One turning vector, and how many ticks it has turned
The counts run from 0 to 123.
[109 138 120 113 115 155 113  84 146 102 115 125 113  66 138 110 140 108
 145 122 166  98  71 155 184 156  96 130  84 141  87 132 128 108 121  77
 116 147 154 129 139 153 150 147 128 125 147 130  85 166 150 130 151 103
 129  87 121 144  83 167  80 141 127]  60
[161 147 132  95 137 130  92 108 134 100 105 173  91 114 137 129 151 176
 140 141 148 101  91 177 127  82 116 101  90 127 158 158 101 152  99 139
 118 108 109 122 160 108  94 140 157 104 150 125 124 110 120 163 106 148
 148  85 146 109  78 160 122 142 140]  25
[ 83 131 103 111 129 153  97 125 109 122 138 128 135 104 158  98 142  99
  97 143 140 117 111 160 108 102  92  95  52 125 159 134 161 142 102 126
 119 132 157 181 159 134 114 130 144 145 122 155  98 120  91 206 132 146
 154 120 152 160 103 186  96 111 155]  93
[114 149 135 175 137 132 139 119 136  71 109 149 139 170 122  99 153  80
 122  91 167 166 149 130 111  90 120 110 121 124 135 204 116 104 108 125
  90 121 138 129 121  92 129  93 143 115 142 143 111 188  81 159 125 119
 159 131 104 114 139 119 122 172 134]  34
[141 144 139 152 123 121 134  86 133 100 120 134 102  79 121  84 179 114
 164 111 160 140  96 140 157  88 117  74 144 113 123 132 116 107  86  71
 118 139  89 118  95  97 101 102 146 124 115 123 138 175 113 156 152 125
 145 140 123  54 129 149 134 164 152]  45
[ 97 133 132 114 113 140 140 118 123  97  86 137 106  72 146  70 172 101
 144 149 168 120  71 144 186 134 118  87 116 122 115 133 147 104 130  95
  98 119 132 146 139 158 166 130 168 142 131 121  93 175 142 111 185  98
 123  89 129 125  98 171  95 156 144]  61
[157 127 153 141 125 109 112 103 148  98 104 193 106 134 133 117 165 143
 162 134 150 118  82 181 123  79 110  99 114 137 120 130 147 148  94 120
 125  71 114  80 158 114 114 106 160 124 153 149 124 132  93 156 101 156
 138 108 155  78 105 157 116 143 125]  114
[140 126 148 205 117 149 121  86  92 108 121 180 107 115 138  84 158  81
 149  79 138 142 103 124 113 109 105 137 114 111 116 126 157 141  81  99
 124 108 115 117 122  76 122 100 131 121 152 147  79 176 119 153 132 150
 118  80 134 103 129 133  94 147 139]  40
[ 74 136 129 117 140 158 109 124 133 104 109 116 122  84 136  88 159 119
 134 111 111 121 107 106 172 123 107  75  81 144 155 155 111  64 123  73
 100 146 127 139 129 123  94 151 121 136 137 113  93 128 120 168 205  95
 144 139 101 127 114 150 156 153 142]  49
[ 93 142 169 137 134 126 164 116 110  71 122 158 141  80 144 152 184 111
 134 127 130 159 132 155 190 155 130  99 119  91 129 136 124  91 130 110
  99  80 150 119 127 125 159 156 178 139 132 123 103 113 110 143 106  90
 145 123 153 101 121 152 133 136 154]  11
[ 96 125 123 113 124 155  81 109 120  99 158  98 126  97 168 106 171 123
 107  91 127  79  90 124 163 126 117 102  65 133 159 119  99  58 126  57
 114 134 140 122 123 105 100 124 109 115 116 136  90 121 129 183 139 117
 149 140 111 150 103 147 153 148 126]  48
[ 69 133 182 128 153 154 101  95 153 131 128 113 135 121 133  99 115 142
 145  94 167 110 117 155 115 131 105 118  81 178 132 172 172 103 126 108
  94 107 170 136 152 123 125 158 129 121 144 152  77 137 136 175 172 117
 138 132 121 149 113 171 125 156 111]  54
[ 81 147 139 130 129 154 107 129 136 108 108 125 145  99 131 123 154  52
 147 140 108 180 161 138 147 122  62 115  99 137 121 123 129 136  88  91
 138 164 128 130 126 114  86 141 152 116 110 115 103 136  52 160 126 124
 105 137 135 136 130 174 125 138 145]  89
[147 172 135  66 134 140  96 114 148  89 108 167 108 109 141 130 155 182
 155 143 151 125 113 176 141 100  98 115 120 118 147 169  94 145  76 113
 112 133 117  83 156 110  89 138 134  95 116 133 120 136  92 163 110 132
 113  97 157  89  77 157 138 150 125]  26
[ 68 133 152 124 123 135 126 113 170  96  96 118 142 120 118 102 168 113
 135 136 130 154 129 148 187 120 113 122 114 137 124 172 116  95 109 107
  83 149 125 165 166 135 114 166 156 150 173 124  93 131  77 179 157  96
 180 137 122 112 130 156 149 155 138]  106
[ 59 139 199 163 114 137 138  73 133 127  86 127 137  97 122 117 124  90
 157 152 128 132 100 158 153 111 109 103 115 155 114 149 158 139 123 114
 102 107 112 142 125 148 156 134 169 105 159 128 110 159 123 175 171 132
 117  99 150  74 108 148 119 149 143]  56
[ 99 149 161 130 134 145 119  91 137 107 122 138 101 131 131 137 149  99
 109 164 154 144 145 178 146 139  47 135  81 181 146 172 110 142 113 128
 118 127 163  95 130 123 112 146 115  81 130 105  99 132 146 138 128 134
 105 107  83 157  96 183 102 147  95]  71
[123 145 165 163 139 144 114  97 115  82 129 151 156 124 100 117 182  76
 132  96 178 178 135 140 113 129 128  76 139  81 126 146  88 123 128  96
 117 105 143 131  95  70 141 126 161 102 123 112 115 101 103 157 104 141
 146 153 127 153 125 172 132 166 136]  85
[ 97 121 150 131 115 111 103 111 161  59  99 148 163 152 102 136 161  68
 127 138 139 162 135 153 159 121 131 112 118 121 125 146 135 107 131 103
 105 108 124 145 155 140 147 117 191 145 183 156  99 118  56 168 114 119
 172 124 127 134 145 158 130 143 133]  17
[120 116 124 132 138 155  73 111  89 112 130 139  86  88 172  87 176 158
 146  84 168 103  66 143 111 127 124 116  79 136 143 126 155 133 100  95
 129 115 160 116 141 112  91 121 127 145 108 166  97 131 119 156 130 141
 114  83 169 141 124 170 120 133 142]  42
[102 136 145  88 129 163  92 130 108 109 144 151 127  60 169 137 176 180
 122 123 132 113 115 150 153 140 112 106  85  82 137 130 128  95  97  90
 113 102 170 127 177 114 108 174 122 130 133 156  84 104 116 184 125 107
 133 111 160 130  88 149 131 131 154]  99
[106 112 206 150 108 100 111  96 134 126  81 130 137  96 121 137 143  87
 150 135 135 130  88 169 128  84 109 113 116 162 100 129 168 137 120  73
 119  98 108 116 149 146 135 106 176 106 162 166 120 145 123 147 147 148
 125  99 147  68 148 150 114 151 126]  57
[138 174 140 101 130 150 120 105 147  55 120 169 128 119 137 135 152 149
 161 132 139 138 126 147 168 124 114 122 139  83 125 142  92 117  90  93
 117 132 121  68 130 111 112 130 122  86 121 137 110 153  79 155  97 109
  97 111 139 101  80 125 156 166 130]  27
[129 105 154 143  83  99 145 107 151 105 114 147 134 152 128 145 164  78
 101 133 107 144 134 157 165  77  73 158  98 140 118 125 142 130  99  99
 114 108 101 122 153 107 145 114 160 145 165 165 118 161 101 172 114 144
 181 125 125  83 131 138 114 141 121]  108
[112 134 144 131 109 169 113 122 123  55 105 198 153 112 145 115 155  54
 114 140 157 138  94 130 124 115 151  77 126  41 103 148 124 125 129  89
 117 100 146  89 120 119 154 136 135 123 135 131  98 168 124 135 105 128
 106 110 128 131 118 127 112 138 145]  79
[136 105 134 114 102 106 110 115 150  99 116 152 126 159 135 139 163  90
 113 105 122 120 123 156 149  90  61 153  71 174 124 117 134 117 102  77
 131  97 133 122 191  99 130 100 156 133 174 161 102 131  98 170 115 135
 169 106 111 147 115 151  88 144 109]  109
[119 123 124  97 118 137 102 130 164  89 117 155 110 158 144 103 137 121
 125 109 143 130 116 148 137 130  66 147  61 159 119 133 155 114  94 106
 121 103 164 117 200 121 132 128 120 151 179 160  81 146  97 176 132 107
 156 109 113 176  92 163 102 137  95]  110
[ 79 166 137 133 128 151 150 127 146  74  99 131 124 155 149  94 156 119
 108 121 165 156 140 129 159 128 116 111 108 145 169 193  92  90 110 125
  57 118 147 107 117 120 128 107 138 117 107 126  96 186 114 146 155 103
 131 103 117 130 105 136 140 171 135]  123
[119 130 170 154 141 114 149 123 106  92 123 152 148  99 119 172 195 105
 158 125 113 163 109 178 180 118  96  89  95 131 121 147 107 118 132 101
 129  75 151 142 128 111 143 154 185 133 143 122 118  99 113 150  92 113
 179 141 141 113 148 147 128 131 146]  12
[154 143 143  64 134 123 114 110 176 106 132 135 104 107 117 102 149 124
 135 133 166 110  85 152 158 112  80  86  88 144 129 143  85  98 142  82
 105 124 130 109 139 105 130 144 127  82 117  94 125 135 148 155 154 121
 157 144  96 154  98 179 113 184 100]  65
[ 89 152 144 120 149 166 135 134 122 106 121 154 127  49 139 139 181 152
 161 122  98 133 113 144 186 129  97 103  96  90 115 149 116 114  98  92
 117 130 151 139 159 123 123 193 132 123 133 122  86 117  97 182 136  91
 126 138 151 104 101 145 138 125 159]  100
[134  99 146 111  98 110 106  92 156  96 106 173 117 151 140 159 157  97
  98 162 107 130 105 167 158  93  82 155  58 138 141 154 112 160 101 134
 129 136 120 120 174 114 114 146 139 145 183 142  88 140 112 168  98 142
 180 108  99 118 111 156  95 122 125]  19
[113 117 149 176 114 147 115  93 118  94 120 137 149 186 134 102 159  83
  79  86 169 145 121 134 106  85 118 150  93 127 155 188 123 109 117 134
  88 113 136 129 131  82 130  94 143 114 139 156  96 168 107 182 118 150
 180  97 126 125 142 144 127 151 136]  35
[153 147 115 122 150 128 114 139 150  81 132 133 121 136 146 145 179 111
 135 114 125 115  89 159 161  83  82 115  59 173 146 174  60 110 103  74
 115 127 155 109 142 111  83 104 129 116 114 107 111 142 133 132 109 115
 160 125  98 137 116 117 113 153 114]  121
[ 78 145 188 117  97 140 141 114 139  81 102 138 125 127 132 102 167 101
  97 156 150 136 129 141 191 157 128  90 132 111 143 141 105  96 154 107
  80  91 121  77 107 132 164 141 149  95 117 116  99 140 127 155 163 128
 117 124 117 145 105 175 157 172 119]  67
[112 156 131 152 115 133 112 105 128  56  85 150 113 100 149 107 188 143
 126 144 147 138 105 147 193 125 147  90 145 104 151 149 101 100 103 114
  91  98  98 120 131 135 106 114 166 119 159 127  95 139 116 124 141 115
 126  86 136  83  92 128 155 160 137]  118
[121  89 184 120 125 115  74  91 139 115 114 155 134 103 134 149 148  88
 152 110 159 115  81 176 126  91  92 118  99 170  86 117 164 124 109  62
 140 108 144 100 154 135 123 114 146 119 152 161 101 156 158 150 123 134
 119 106 137  91 144 148 105 156 107]  58
[110  87 158 139 107 100  97 100 150  68 101 164 143 157 114 149 164  78
 113 167 130 144 109 155 154  93 127 130  99 128 128 165 131 122 130 133
 130 119 124 136 161 128 118 140 155 163 192 144  99 135  97 167  96 138
 195 129 115 111 143 166 133 126 131]  18
[158 116 154  80 131 108 115 121 167 103 134 145 103 120 120 126 164 104
 135 145 159 101  60 166 163  86  92  99  78 135 116 131  80 112 139  67
 119 104 139  79 127 113 150 145 131 106 100 114 138 133 165 168 115 128
 169 150 117 118 121 158 116 142 121]  64
[146 185 121 115 132 150  95  70 169  74 135 160 101 108 151 107 137 169
 158 100 161 104  83 162 160 142 101 141 117 133 125 148  96 129  96  88
 111 126 135  98 157 113 122 136 103 100 158 128  86 133 118 169 105 123
 127  96 128 133  72 146 128 157 115]  116
[166 150 144 101 136 114  86  85 153  79 141 158 102 125 139 130 148 171
 162 117 175  94  79 180 133  99  92 135 107 147 128 143 115 143  87 100
 127 104 134  55 168 100 108 127 121 113 157 165 117 134 120 164  84 139
 134 104 140  96  96 143 118 148  99]  115
[111 108 142 178 121 124 114  89 109  99 148 164 131 128 144 121 148  33
 104 129 175 152 148 145 103 121  81 105 104 102 126 142 162 119 104 124
 133 134 168 150 105 101 125 129 137 141 153 156  99 161 107 156  88 146
 153 140 111 130 133 166  99 122 140]  91
[ 65 154 108 119 124 158 141 107 146 118 132 130 138  74 143  83 103 101
 126 159 156 119  99 139 139 128  95  80  95  98 124 118 154 133 101 123
  92 127 142 173 145 139 158 152 144 137 147 139  95 157 116 192 143 125
 138 125 148 148  69 170  73 130 155]  4
